Rotation paths and how fast each direction turns (degrees per step)
Each turn is a multiple of 5 degrees from 10 to 175, or 0.
Each row of a path follows its step; steps can be skipped.

step 0: [  9   3 -13   3  -8   7 -15 -21  11   2  -9   4 -14   0  19 -14  24   5
  10 -14 -14  14  -6   4  11  -2  18  14  33  17  10 -11  13  -3 -13   8
 -14 -11  -4  -9  -5   8   6  -9  23]
step 1: [-10  -9 -14  -7 -29 -16  22 -11   2  10 -14  10 -15   1  18   8   1  14
   3  29 -24   2 -12  -1   9  14   0  -6   8   0  -2  20  22 -10 -14   1
 -11  14   2  -9  10   6 -10  -4   0]
step 4: [ -7   1   6  -2 -12  -4   3 -17 -41   7 -19  17  -3   2   5  -9  10   2
   4  28  -2  -7   6   5  -2   4   3 -25  -3   7   0 -25  13 -18   4  11
  -1   4   8   5   3  16 -15   9 -19]
step 5: [ 10 -10   6 -12   5   1 -20  -2   4   7 -21   3 -22  -1 -12   1  22   3
  11 -12  12  20   0  17   8  10 -16  -4 -16 -12 -18 -21   3   2 -23  14
 -10  -1  19  12  15  -4 -11  14  -6]
step 8: [ -5 -20  11  24 -23  11  18   9  17  -4 -21  -9 -12  15 -13 -15   9 -17
   0 -13  12  18  15   8   3  13  -9   0  -9 -16   1  -1   5  13   5  17
  14  -7  17   1  17   3  -5  -9  -5]
step 9: [  4  -5  11   2  -7 -20  13  14  -7  -9  -1   2 -19   1  -4   0   6  -6
   4  -6  -3 -12  -3  -6   1   0 -11 -13  21  -6   1  -4 -22 -12  25  -6
  -5 -32  31  -3   9  -3  15 -19 -22]
step 11: [  4  -1   6   0 -13  -5 -25 -20   3 -18   0 -14  -8  -2   1 -20   9   1
  11  -8  21  31   5   8  -7  11  10   4 -21 -10  21   8  -3  -1  -7  18
  12   0  29   1 -14   2   0   8  10]
step 13: [  7  18  12  15 -23   4   8   4  22  -3 -11   7  15  -1   9  17   4  -5
  21  -2  -9 -15   3  -3  14  -7 -14   3  14   2  -4  20  17 -20  -6 -11
  12  20  17   4  19 -12  -1  11  17]
step 14: [-15  -7   4   7 -42   0   5   5   0 -23  15 -18  12   0  11   9   2  -3
  26 -22   0  15   7   3   3  12   4   8  -2  -3  -3  19  -4  -3  -1   1
  21 -24  -1  -7  -4   5 -15   7  -6]
step 16: [ 28  -2 -20   0 -24   3 -17 -22   7  -9   0  18   5  -3  -5   2  20 -19
   4   5  -7 -14   0 -12 -11  -7  -9   9   2  17 -10 -13  10 -20   5  17
  -7  17  19   8  12   4  -3   9   6]
Speeds:
[ 4  3  7  6 -1 -4  1 -1  0 11  2  3 -1  3 -8  7 -1 -1  5  2  2 -3  6  0
 -5  1  0  3  1  2 -2 -3  4  3 -2  0 -1  8 -1  3 -1 -1  3  7  0] -> 130
[  0  -5   1   3  -1   1   9  -3   7  -4  -1   0  -3  -1   0   4   3  -8
   2  -1  -5   1  -2 -10   0   4   3   1   5  -4  -1   5  -2   2   3   3
  -1   1  -9  -1   2   3   1  -1  -5] -> 55
[-3 -1  3 -5  3  3  3 -2  3  2  5 -8  5  1 -3  2  2 -1  1  1  9  2 -3  6
  5  8  2  9 -1  2  1  0 -1  0  1  7 -2 -3  3 -3  5 -1 -1  2 -4] -> 120
[ 8  4  5 -4  6 -3 -6 -2  4  2 -4  2  2 -4  0  2  6 -1 -1  4 -1  6 -6 -6
  2  4  5 -4 -3  2  5 -2 -2  2  2 -1  0 -3  1  6 -3  3 -6  3  4] -> 60
